[[ 54.3 -22.6 -36.7  54.9]
 [-46.2  40.1  26.7 -47.3]
 [ 38.6 -24.4 -49.7  36.9]
 [ 27.4   9.6   3.8  28.3]]
:
[[ 40.1  26.7]
 [-24.4 -49.7]]

[[-20.3   7.3 -28.7  34.1 -10.2]
 [-20.4   6.4 -28.9  34.8 -10.4]
 [ -8.4  55.0   5.6 -28.0 -27.7]]
:
[[  6.4 -28.9]
 [ 55.0   5.6]]

[[ 36.1 -55.6 -16.7]
 [-60.9  36.1  29.4]
 [ 38.3   4.5  -3.9]
 [-21.8  55.7  32.3]
 [  0.6  45.3  10.3]]
:
[[36.1 29.4]
 [ 4.5 -3.9]]

[[-18.7  16.6  12.7  -7.8]
 [ 13.5 -11.5  -0.8 -44.6]
 [-11.3  17.2  45.7  -7.3]
 [ 34.8 -18.0  -9.6  -6.0]]
:
[[-11.5  -0.8]
 [ 17.2  45.7]]

[[-52.8  44.4  -4.8]
 [  1.1   3.5  27.8]
 [-56.0  12.2  43.7]]
:
[[ 3.5 27.8]
 [12.2 43.7]]

[[ 24.2  14.7  14.8]
 [ 16.0  16.0  16.0]
 [-24.1  22.7 -36.9]
 [-53.2 -15.0   3.7]]
:
[[ 16.0  16.0]
 [ 22.7 -36.9]]
